[160, 123, 169, 106, 51, 33, 117, 69, 179, 139, 182, 145, 112, 135, 78, 141, 129, 94, 154, 164, 121, 163, 129, 140, 47, 147, 130, 145, 110, 58, 150, 85, 95, 162, 141, 104, 139, 230] = lev
[150, 120, 190, 103, 47, 40, 107, 69, 175, 150, 186, 132, 106, 126, 77, 132, 116, 81, 146, 130, 132, 137, 124, 133, 56, 131, 133, 148, 129, 57, 128, 102, 90, 146, 143, 100, 126, 235] = tefum
[139, 139, 96, 122, 182, 77, 113, 98, 151, 181, 125, 92, 151, 147, 122, 142, 145, 172, 189, 235, 125, 193, 138, 58, 105, 104, 116, 144, 71, 121, 141, 142, 118, 172, 153, 138, 164, 130] = muz
[139, 138, 96, 120, 176, 34, 115, 72, 154, 181, 135, 92, 149, 149, 99, 143, 148, 169, 190, 235, 118, 194, 138, 58, 101, 203, 135, 98, 93, 114, 225, 40, 159, 172, 109, 236, 136, 135] = vazi
[176, 120, 151, 103, 39, 81, 160, 107, 174, 80, 160, 201, 103, 149, 107, 137, 159, 89, 110, 130, 93, 144, 142, 124, 48, 197, 140, 116, 117, 80, 200, 44, 138, 159, 118, 105, 126, 190] = Nezor
[170, 124, 119, 114, 48, 113, 186, 134, 151, 64, 126, 207, 103, 156, 134, 132, 171, 104, 110, 130, 84, 137, 149, 132, 77, 204, 113, 98, 116, 120, 223, 40, 160, 150, 109, 118, 126, 130] = babi
[139, 138, 96, 120, 176, 34, 115, 72, 154, 181, 135, 92, 149, 149, 99, 143, 148, 169, 190, 235, 118, 194, 138, 58, 101, 104, 116, 145, 71, 95, 154, 139, 106, 174, 154, 136, 164, 160] = sivu
gone babi: [77, 151, 126, 204, 113, 103, 84, 124, 98, 149, 118, 110, 109, 64, 171, 150, 156, 132, 207, 116, 132, 113, 130, 104, 160, 48, 223, 134, 126, 40, 120, 130, 170, 186, 137, 119, 134]
[114]
gone tefum: [146, 57, 128, 132, 90, 124, 126, 106, 56, 81, 69, 133, 103, 132, 133, 146, 235, 107, 130, 150, 40, 190, 175, 132, 100, 131, 129, 143, 47, 116, 186, 102, 148, 137, 120, 126, 150]
[77]
gone Nezor: [120, 159, 117, 144, 140, 126, 151, 118, 176, 107, 160, 81, 80, 159, 89, 160, 149, 174, 200, 105, 130, 44, 103, 197, 138, 93, 116, 103, 80, 124, 39, 48, 107, 110, 201, 142, 190]
[137]
gone muz: [139, 182, 172, 98, 142, 172, 130, 125, 142, 104, 118, 164, 147, 144, 151, 139, 71, 125, 145, 116, 193, 121, 235, 138, 138, 105, 153, 189, 122, 122, 96, 113, 181, 58, 151, 92, 77]
[141]
gone vazi: [138, 149, 149, 181, 139, 34, 58, 135, 154, 135, 138, 114, 236, 120, 136, 92, 172, 109, 159, 169, 118, 225, 176, 40, 203, 98, 190, 143, 194, 135, 115, 148, 72, 93, 99, 96, 101]
[235]

[133, 119, 152, 129, 125, 124, 131, 119, 128, 126, 125, 140, 114, 128, 129, 135, 120, 130, 137, 126, 144, 115, 115, 130, 134, 128, 131, 123, 130, 128, 129, 136, 131, 133, 126, 127, 130, 142, 134, 128, 135, 128, 130, 131, 111, 125, 128, 128, 132, 135, 125, 119, 131, 144, 122, 134, 134, 132] : Moben
[136, 117, 128, 143, 143, 119, 170, 109, 129, 145, 117, 188, 116, 126, 134, 106, 85, 138, 118, 86, 185, 49, 38, 123, 121, 139, 127, 107, 137, 92, 131, 111, 136, 123, 119, 109, 152, 180, 159, 128, 137, 129, 126, 144, 142, 123, 124, 115, 153, 141, 125, 106, 130, 157, 118, 137, 130, 133] : simim
[132, 139, 133, 134, 111, 121, 111, 138, 122, 128, 133, 129, 110, 125, 128, 104, 123, 132, 121, 147, 118, 67, 102, 126, 127, 137, 136, 137, 125, 128, 133, 124, 135, 117, 127, 149, 142, 146, 123, 124, 127, 117, 132, 132, 170, 103, 129, 132, 121, 126, 129, 132, 123, 113, 121, 120, 119, 141] : vug
[127, 131, 129, 127, 126, 127, 124, 128, 131, 124, 132, 119, 123, 132, 127, 122, 123, 129, 133, 119, 122, 127, 124, 127, 128, 118, 130, 139, 130, 132, 123, 116, 128, 133, 127, 135, 135, 124, 121, 130, 127, 132, 122, 127, 126, 150, 135, 129, 124, 126, 129, 128, 125, 114, 132, 133, 115, 124] : sov
[125, 127, 136, 127, 132, 129, 126, 130, 135, 123, 128, 127, 138, 124, 130, 130, 129, 126, 131, 123, 134, 122, 138, 128, 135, 132, 127, 128, 122, 129, 130, 144, 131, 130, 130, 128, 131, 139, 142, 127, 127, 127, 137, 122, 144, 122, 123, 122, 118, 128, 129, 129, 124, 130, 129, 132, 116, 132] : ruf
[130, 124, 143, 124, 125, 130, 120, 130, 124, 122, 124, 126, 116, 128, 119, 144, 132, 128, 141, 140, 130, 133, 126, 125, 133, 119, 129, 137, 128, 136, 127, 132, 128, 132, 129, 133, 133, 133, 119, 127, 128, 125, 133, 124, 111, 119, 126, 130, 111, 131, 125, 129, 129, 128, 127, 139, 152, 130] : rava
[129, 117, 94, 123, 137, 127, 145, 125, 125, 123, 129, 127, 127, 126, 123, 136, 140, 118, 148, 101, 132, 128, 148, 124, 122, 128, 125, 147, 127, 139, 134, 134, 128, 124, 128, 128, 116, 146, 125, 134, 114, 126, 156, 123, 124, 118, 123, 135, 102, 130, 125, 136, 124, 100, 120, 131, 125, 120] : gib
[128, 125, 103, 126, 137, 128, 140, 119, 128, 127, 128, 126, 134, 129, 126, 137, 135, 125, 143, 107, 132, 119, 138, 127, 121, 129, 126, 141, 129, 130, 146, 128, 125, 127, 126, 137, 120, 137, 117, 128, 120, 124, 142, 127, 136, 129, 126, 130, 112, 128, 128, 127, 130, 113, 122, 128, 125, 123] : las
[126, 129, 137, 123, 130, 130, 126, 127, 133, 130, 127, 118, 124, 128, 131, 129, 128, 127, 127, 133, 132, 119, 133, 131, 133, 124, 127, 121, 127, 119, 135, 116, 129, 123, 125, 131, 123, 136, 136, 134, 127, 131, 136, 131, 106, 120, 130, 126, 121, 127, 129, 128, 126, 136, 135, 131, 123, 138] : sufun
gone sufun: [130, 121, 123, 121, 133, 130, 126, 116, 138, 131, 119, 126, 118, 137, 128, 124, 131, 106, 128, 136, 126, 119, 127, 135, 131, 127, 131, 129, 123, 123, 127, 129, 127, 136, 134, 123, 130, 131, 129, 135, 129, 125, 136, 136, 124, 133, 128, 127, 127, 120, 127, 133, 131, 127, 130, 133, 126]
[132]
gone simim: [152, 144, 130, 141, 142, 137, 170, 133, 49, 137, 109, 116, 38, 134, 106, 115, 107, 118, 123, 139, 92, 123, 157, 159, 130, 126, 86, 106, 119, 128, 111, 180, 129, 85, 137, 128, 119, 117, 123, 118, 129, 126, 136, 125, 153, 185, 124, 143, 136, 127, 145, 138, 143, 117, 109, 121, 188]
[131]
diff las: [128, 125, 103, 126, 137, 128, 140, 119, 128, 127, 128, 126, 134, 129, 126, 137, 135, 125, 143, 107, 132, 119, 138, 127, 121, 129, 126, 141, 129, 130, 146, 128, 125, 127, 126, 137, 120, 136, 117, 128, 120, 124, 142, 127, 136, 129, 126, 130, 112, 128, 128, 127, 130, 113, 122, 128, 125, 123]
38, [137]
gone sufun: [137, 136, 128, 127, 132, 136, 129, 133, 135, 126, 131, 133, 124, 119, 125, 136, 120, 130, 119, 116, 118, 123, 128, 130, 126, 123, 126, 127, 127, 129, 127, 106, 123, 129, 135, 121, 121, 127, 133, 131, 133, 126, 131, 127, 131, 130, 127, 131, 138, 136, 129, 128, 127, 130, 123, 131, 124]
[134]

[178, 82, 102, 176, 114, 142, 136, 143, 90, 95, 130, 183, 113, 116, 170, 175, 96, 174, 98, 116, 101, 141, 63, 92, 159, 149, 163, 117, 214, 154, 94, 72, 119, 121, 142, 109, 98, 109, 128, 131, 151, 121, 125] = Zub
[178, 82, 102, 176, 114, 142, 136, 143, 90, 95, 130, 183, 113, 116, 170, 175, 89, 174, 98, 116, 101, 141, 63, 92, 159, 149, 163, 117, 214, 154, 94, 72, 119, 121, 142, 109, 124, 74, 124, 133, 133, 112, 114] = Turul
[178, 82, 102, 176, 114, 142, 136, 143, 90, 95, 130, 183, 113, 116, 170, 175, 96, 174, 98, 116, 101, 141, 63, 92, 159, 149, 163, 117, 214, 154, 94, 72, 119, 121, 142, 109, 124, 74, 124, 133, 133, 112, 114] = loz
diff loz: [178, 82, 102, 176, 114, 142, 136, 143, 90, 95, 130, 183, 113, 115, 170, 175, 96, 174, 98, 116, 101, 141, 63, 92, 159, 149, 163, 117, 214, 154, 94, 72, 119, 121, 142, 109, 124, 74, 124, 133, 133, 112, 114]
14, [116]
diff Zub: [178, 82, 102, 176, 115, 142, 136, 143, 90, 95, 130, 183, 113, 116, 170, 175, 96, 174, 98, 116, 101, 141, 63, 92, 159, 149, 163, 117, 214, 154, 94, 72, 119, 121, 142, 109, 98, 109, 128, 131, 151, 121, 125]
5, [114]
diff Zub: [178, 82, 102, 176, 114, 142, 136, 143, 90, 95, 130, 183, 114, 116, 170, 175, 96, 174, 98, 116, 101, 141, 63, 92, 159, 149, 163, 117, 214, 154, 94, 72, 119, 121, 142, 109, 98, 109, 128, 131, 151, 121, 125]
13, [113]
diff Zub: [178, 82, 102, 176, 114, 142, 136, 143, 90, 95, 130, 183, 113, 116, 170, 175, 96, 174, 98, 116, 101, 141, 63, 92, 159, 149, 163, 118, 214, 154, 94, 72, 119, 121, 142, 109, 98, 109, 128, 131, 151, 121, 125]
28, [117]
gone Zub: [114, 142, 119, 183, 128, 92, 131, 143, 136, 116, 174, 121, 109, 113, 102, 176, 121, 63, 178, 149, 151, 159, 116, 109, 98, 72, 101, 163, 90, 94, 96, 117, 142, 82, 98, 214, 95, 125, 130, 141, 170, 154]
[175]

[200, 113, 199, 119, 146]  saz
[135, 170, 119, 116, 90]  kibi
[102, 195, 132, 93, 103]  kad
[159, 94, 131, 146, 83]  nek
[86, 94, 128, 97, 116]  vobe
[83, 108, 91, 158, 166]  fazaz
[83, 108, 91, 158, 149]  vumav
[159, 94, 131, 138, 83]  Vavu
[136, 108, 114, 143, 207]  sep
diff Vavu: [160, 94, 131, 138, 83]
1, [159]
gone vobe: [86, 94, 97, 128]
[116]
gone kad: [195, 102, 132, 103]
[93]
gone saz: [199, 146, 119, 113]
[200]
gone saz: [113, 146, 119, 200]
[199]
diff kad: [102, 195, 132, 93, 104]
5, [103]

[130, 161, 124, 142] = Nuz
[136, 216, 215, 151] = botuk
[144, 143, 83, 145] = Nasez
[162, 161, 124, 142] = ril
gone ril: [142, 124, 162]
[161]
gone Nasez: [83, 143, 144]
[145]
diff ril: [161, 161, 124, 142]
1, [162]
gone botuk: [215, 136, 151]
[216]
diff botuk: [136, 216, 215, 150]
4, [151]

[175, 142, 167, 84] -> fata
[205, 41, 193, 130] -> tos
[181, 116, 203, 92] -> pato
[181, 116, 104, 227] -> lozef
[146, 164, 143, 67] -> sepu
gone pato: [116, 92, 203]
[181]
diff tos: [205, 41, 192, 130]
3, [193]

[118, 120, 91, 139, 17, 49, 156, 141, 217, 67, 56, 171] -> nor
[120, 42, 62, 153, 89, 57, 71, 127, 75, 94, 32, 103] -> Novu
[96, 182, 141, 102, 47, 207, 140, 71, 206, 143, 84, 24] -> Vut
[27, 122, 137, 85, 48, 170, 167, 196, 135, 163, 205, 209] -> sak
[54, 74, 133, 97, 132, 156, 171, 125, 56, 144, 231, 139] -> Geris
[152, 143, 225, 167, 224, 109, 91, 131, 130, 84, 203, 37] -> bimut
gone bimut: [224, 143, 109, 130, 91, 203, 37, 225, 167, 152, 131]
[84]
gone Geris: [139, 231, 97, 171, 156, 74, 54, 132, 144, 56, 125]
[133]
gone bimut: [152, 37, 167, 130, 225, 109, 84, 203, 224, 91, 131]
[143]
diff bimut: [152, 143, 225, 167, 224, 109, 92, 131, 130, 84, 203, 37]
7, [91]
diff Novu: [120, 43, 62, 153, 89, 57, 71, 127, 75, 94, 32, 103]
2, [42]

[178, 109, 60, 150, 176, 101, 90, 100, 144, 101, 51, 136, 139, 124, 180, 102, 151, 79, 187, 144, 152, 142, 117, 203, 86, 188, 198, 147, 114, 62, 164] : fal
[204, 143, 206, 110, 139, 132, 107, 98, 136, 129, 189, 146, 118, 84, 130, 56, 205, 194, 143, 204, 97, 188, 174, 180, 65, 102, 58, 79, 68, 182, 131] : Gune
[191, 162, 79, 59, 152, 150, 87, 148, 165, 149, 135, 104, 130, 57, 159, 91, 56, 73, 80, 138, 183, 82, 118, 202, 153, 192, 158, 139, 176, 206, 183] : pota
[126, 115, 191, 162, 196, 126, 156, 125, 89, 56, 74, 58, 119, 156, 53, 75, 88, 175, 107, 86, 99, 177, 176, 131, 164, 174, 205, 146, 82, 145, 98] : liko
gone pota: [59, 162, 192, 165, 104, 159, 139, 158, 73, 176, 183, 57, 183, 80, 152, 153, 91, 202, 56, 130, 149, 87, 191, 118, 148, 150, 206, 82, 135, 79]
[138]
gone pota: [191, 153, 56, 183, 152, 139, 82, 148, 91, 104, 162, 87, 80, 73, 130, 206, 59, 138, 158, 202, 79, 118, 150, 183, 149, 176, 192, 57, 135, 165]
[159]
diff Gune: [204, 143, 206, 110, 139, 132, 107, 98, 136, 129, 189, 146, 118, 84, 130, 56, 205, 194, 143, 205, 97, 188, 174, 180, 65, 102, 58, 79, 68, 182, 131]
20, [204]

[192, 116, 19, 181, 192, 130, 226] = pomur
[126, 152, 119, 124, 107, 166, 110] = Buv
[115, 105, 113, 138, 135, 91, 137] = Dida
[175, 114, 152, 181, 160, 137, 169] = Naze
[72, 184, 79, 114, 141, 114, 162] = Rab
[140, 165, 162, 170, 66, 196, 72] = mida
[119, 166, 126, 123, 137, 122, 151] = sopos
[136, 106, 163, 115, 47, 116, 191] = gomu
[130, 164, 156, 145, 114, 167, 129] = Tis
[122, 103, 171, 156, 136, 130, 147] = Moso
diff Dida: [115, 105, 114, 138, 135, 91, 137]
3, [113]
gone Buv: [124, 119, 126, 166, 152, 107]
[110]
diff Naze: [175, 114, 152, 181, 160, 137, 170]
7, [169]

[167, 153, 127, 126, 163, 152, 101] : vunon
[86, 103, 116, 110, 99, 178, 152] : soza
[187, 189, 101, 118, 166, 200, 138] : vem
[128, 123, 119, 103, 150, 148, 134] : zer
[145, 151, 102, 111, 144, 193, 151] : Gek
[105, 99, 124, 109, 135, 142, 134] : zimem
[84, 125, 110, 117, 61, 219, 164] : dup
[126, 120, 125, 115, 140, 136, 128] : tanib
[83, 190, 84, 103, 163, 230, 173] : Voza
[110, 97, 126, 100, 148, 149, 129] : Doz
diff dup: [84, 125, 110, 117, 62, 219, 164]
5, [61]
diff dup: [84, 124, 110, 117, 61, 219, 164]
2, [125]
gone Voza: [103, 173, 83, 190, 163, 230]
[84]
diff tanib: [126, 120, 125, 114, 140, 136, 128]
4, [115]
diff dup: [84, 125, 110, 117, 61, 219, 165]
7, [164]

[64, 87, 61, 177, 109, 109, 101, 104] : muvid
[146, 213, 165, 97, 101, 119, 129, 182] : dogel
[147, 149, 122, 143, 109, 114, 95, 118] : suso
[104, 78, 85, 126, 144, 144, 142, 80] : mavuv
[80, 92, 103, 151, 131, 133, 146, 110] : sosab
[134, 159, 166, 122, 118, 127, 141, 154] : Bam
[109, 122, 125, 115, 138, 134, 147, 145] : suke
gone Bam: [154, 166, 159, 118, 141, 134, 127]
[122]
gone sosab: [110, 80, 146, 133, 151, 92, 131]
[103]
diff mavuv: [104, 78, 85, 126, 143, 144, 142, 80]
5, [144]
diff Bam: [134, 159, 166, 122, 118, 127, 142, 154]
7, [141]

[98, 116, 92, 106, 122, 145, 159, 131, 120, 188, 140] = Zizo
[89, 160, 96, 103, 122, 159, 116, 129, 97, 148, 186] = Zagu
[196, 109, 180, 189, 148, 68, 130, 133, 195, 112, 29] = Fule
[206, 62, 161, 152, 139, 53, 158, 143, 215, 94, 17] = Vapit
[140, 143, 116, 126, 132, 113, 110, 136, 150, 117, 129] = vebis
[187, 111, 212, 162, 132, 120, 141, 111, 118, 100, 84] = gedap
[82, 189, 55, 134, 136, 122, 70, 144, 155, 145, 164] = teze
[153, 145, 155, 133, 132, 117, 100, 131, 131, 70, 133] = Tivu
[116, 67, 110, 87, 111, 122, 173, 139, 133, 117, 119] = led
gone led: [173, 87, 111, 119, 117, 133, 67, 122, 139, 116]
[110]
diff Fule: [195, 109, 180, 189, 148, 68, 130, 133, 195, 112, 29]
1, [196]
gone gedap: [118, 100, 111, 84, 141, 162, 212, 111, 187, 120]
[132]
gone Vapit: [53, 152, 94, 206, 143, 215, 158, 161, 139, 62]
[17]
gone led: [117, 110, 139, 173, 133, 67, 119, 116, 111, 87]
[122]
diff Vapit: [206, 62, 161, 152, 139, 53, 158, 143, 216, 94, 17]
9, [215]
diff Vapit: [206, 62, 160, 152, 139, 53, 158, 143, 215, 94, 17]
3, [161]

[88, 138, 98, 45, 178, 93, 135, 55, 84, 98, 100, 123, 155, 167, 70, 141, 134, 105, 64, 173, 113, 136, 170, 102, 110, 127, 110, 125, 208, 59, 126] = lede
[80, 122, 90, 76, 135, 131, 149, 90, 89, 102, 118, 99, 170, 118, 107, 187, 131, 76, 144, 189, 97, 211, 164, 89, 81, 116, 131, 131, 196, 144, 104] = kupe
[134, 117, 109, 71, 143, 75, 115, 104, 116, 115, 115, 172, 131, 176, 114, 92, 132, 164, 64, 140, 126, 92, 131, 114, 161, 119, 125, 123, 161, 65, 134] = batol
[96, 119, 101, 113, 127, 156, 159, 115, 104, 116, 123, 92, 173, 96, 117, 190, 125, 62, 189, 184, 111, 219, 155, 99, 81, 131, 130, 132, 161, 174, 95] = zemor
[62, 157, 105, 64, 195, 110, 129, 53, 84, 119, 111, 75, 139, 164, 85, 159, 113, 86, 81, 158, 129, 138, 158, 137, 92, 118, 106, 127, 196, 81, 123] = bal
[201, 107, 129, 165, 142, 162, 174, 161, 152, 144, 118, 129, 183, 94, 114, 141, 109, 74, 237, 167, 180, 169, 130, 137, 137, 187, 105, 124, 76, 170, 83] = razas
diff razas: [201, 107, 129, 165, 142, 162, 174, 161, 153, 144, 118, 129, 183, 94, 114, 141, 109, 74, 237, 167, 180, 169, 130, 137, 137, 187, 105, 124, 76, 170, 83]
9, [152]
diff bal: [62, 157, 105, 64, 195, 110, 129, 53, 84, 119, 111, 75, 139, 164, 85, 159, 113, 86, 81, 158, 130, 138, 158, 137, 92, 118, 106, 127, 196, 81, 123]
21, [129]
gone zemor: [101, 119, 190, 184, 115, 81, 127, 92, 156, 161, 125, 123, 132, 113, 96, 155, 111, 99, 96, 62, 189, 104, 173, 174, 116, 131, 117, 159, 219, 130]
[95]
gone razas: [130, 141, 152, 105, 174, 107, 142, 129, 94, 162, 114, 170, 165, 183, 237, 137, 167, 169, 187, 129, 109, 161, 83, 180, 74, 124, 137, 76, 144, 201]
[118]
diff razas: [201, 107, 129, 164, 142, 162, 174, 161, 152, 144, 118, 129, 183, 94, 114, 141, 109, 74, 237, 167, 180, 169, 130, 137, 137, 187, 105, 124, 76, 170, 83]
4, [165]
diff batol: [134, 117, 109, 71, 144, 75, 115, 104, 116, 115, 115, 172, 131, 176, 114, 92, 132, 164, 64, 140, 126, 92, 131, 114, 161, 119, 125, 123, 161, 65, 134]
5, [143]
gone bal: [113, 81, 196, 75, 85, 137, 127, 138, 64, 129, 92, 164, 111, 157, 110, 119, 106, 139, 118, 105, 158, 159, 62, 129, 84, 53, 123, 81, 158, 195]
[86]

